In the data rows, zero lies at 4.5, halfway between 4 and 5.
Some points, each followed by its number:
tensor([3, 3, 4, 2, 4, 3, 3, 4, 5, 3, 5, 4, 3, 5, 5, 5, 3, 6, 5, 4, 7, 5, 5, 6]) 0
tensor([2, 6, 4, 6, 5, 5, 5, 4, 3, 9, 3, 2, 4, 3, 5, 6, 5, 7, 2, 8, 3, 3, 2, 9]) 1
tensor([5, 4, 4, 6, 5, 5, 5, 6, 3, 4, 6, 3, 3, 3, 7, 4, 3, 5, 5, 3, 4, 5, 5, 3]) 2
tensor([4, 5, 5, 3, 5, 4, 2, 2, 3, 4, 4, 8, 7, 4, 3, 2, 5, 6, 6, 5, 4, 3, 7, 6]) 3
tensor([4, 3, 2, 4, 5, 2, 3, 6, 3, 4, 7, 4, 3, 6, 5, 4, 8, 7, 5, 4, 5, 6, 4, 4]) 4
tensor([6, 5, 3, 5, 4, 4, 4, 4, 3, 6, 8, 3, 5, 3, 7, 3, 2, 4, 4, 3, 5, 6, 6, 4]) 5
tensor([5, 4, 3, 5, 5, 3, 4, 4, 5, 5, 3, 5, 6, 6, 7, 3, 5, 3, 3, 5, 7, 5, 4, 4]) 6
tensor([5, 4, 4, 6, 4, 2, 4, 5, 6, 3, 5, 4, 2, 6, 5, 8, 3, 5, 4, 3, 8, 6, 6, 4]) 7
tensor([7, 3, 3, 4, 6, 4, 3, 5, 6, 3, 4, 3, 3, 4, 8, 6, 5, 6, 6, 2, 3, 4, 5, 3]) 8
tensor([3, 6, 3, 7, 5, 5, 8, 3, 2, 4, 3, 3, 7, 2, 5, 4, 7, 3, 3, 4, 4, 7, 5, 5]) 9
tensor([3, 5, 5, 8, 5, 2, 5, 3, 4, 7, 4, 4, 8, 6, 6, 4, 2, 4, 2, 6, 4, 3, 2, 6]) 10
tensor([5, 4, 3, 3, 4, 4, 4, 5, 5, 5, 5, 4, 4, 5, 5, 3, 2, 2, 5, 3, 4, 5, 6, 5]) 11
tensor([4, 7, 6, 3, 6, 4, 4, 5, 4, 3, 3, 4, 4, 6, 5, 4, 3, 5, 5, 6, 2, 2, 4, 6]) 12
New points follow, each followed by the numbers of its two nearest points above by angle, smallest number first.
tensor([7, 5, 4, 4, 7, 3, 2, 5, 2, 5, 4, 3, 3, 4, 4, 6, 8, 9, 6, 5, 6, 5, 4, 6]) 4 8
tensor([3, 4, 3, 7, 5, 4, 3, 6, 2, 6, 4, 5, 5, 7, 4, 3, 6, 4, 4, 6, 2, 3, 3, 3]) 4 10
tensor([6, 8, 4, 5, 6, 4, 5, 3, 8, 8, 9, 5, 7, 6, 6, 3, 4, 4, 4, 2, 4, 5, 6, 5]) 5 11
tensor([4, 5, 8, 6, 8, 3, 5, 6, 9, 5, 8, 6, 2, 4, 7, 9, 4, 5, 6, 4, 6, 4, 4, 2]) 7 8
tensor([3, 4, 4, 3, 3, 6, 3, 2, 3, 3, 3, 6, 6, 5, 6, 3, 4, 5, 6, 5, 4, 3, 5, 5]) 3 12
tensor([2, 3, 4, 3, 6, 3, 2, 2, 5, 3, 3, 4, 6, 6, 3, 2, 2, 6, 6, 7, 4, 5, 6, 3]) 0 3
tensor([6, 6, 4, 4, 6, 5, 6, 6, 7, 5, 5, 4, 5, 6, 6, 6, 6, 5, 2, 5, 4, 4, 4, 6]) 1 12
tensor([6, 4, 8, 4, 3, 6, 9, 5, 8, 3, 3, 7, 3, 4, 2, 9, 7, 1, 3, 3, 8, 5, 7, 7]) 7 9
tensor([4, 4, 7, 9, 4, 9, 6, 3, 4, 3, 2, 4, 2, 4, 2, 5, 4, 3, 4, 2, 6, 5, 4, 5]) 7 9
tensor([3, 7, 7, 4, 4, 4, 7, 4, 5, 9, 5, 3, 5, 2, 4, 4, 5, 5, 1, 5, 3, 3, 2, 7]) 1 10
tensor([4, 5, 9, 7, 4, 6, 7, 4, 4, 3, 3, 4, 3, 5, 2, 7, 6, 3, 5, 4, 9, 4, 4, 5]) 7 9
tensor([3, 5, 5, 2, 3, 3, 4, 1, 4, 6, 6, 6, 6, 3, 5, 2, 2, 7, 4, 5, 3, 2, 3, 6]) 3 10
tensor([3, 2, 1, 3, 4, 2, 2, 6, 3, 3, 3, 4, 4, 5, 5, 3, 5, 4, 3, 5, 3, 3, 3, 3]) 4 6
tensor([3, 3, 4, 2, 5, 4, 3, 2, 5, 3, 3, 7, 7, 5, 5, 2, 4, 4, 5, 4, 3, 3, 3, 3]) 3 6
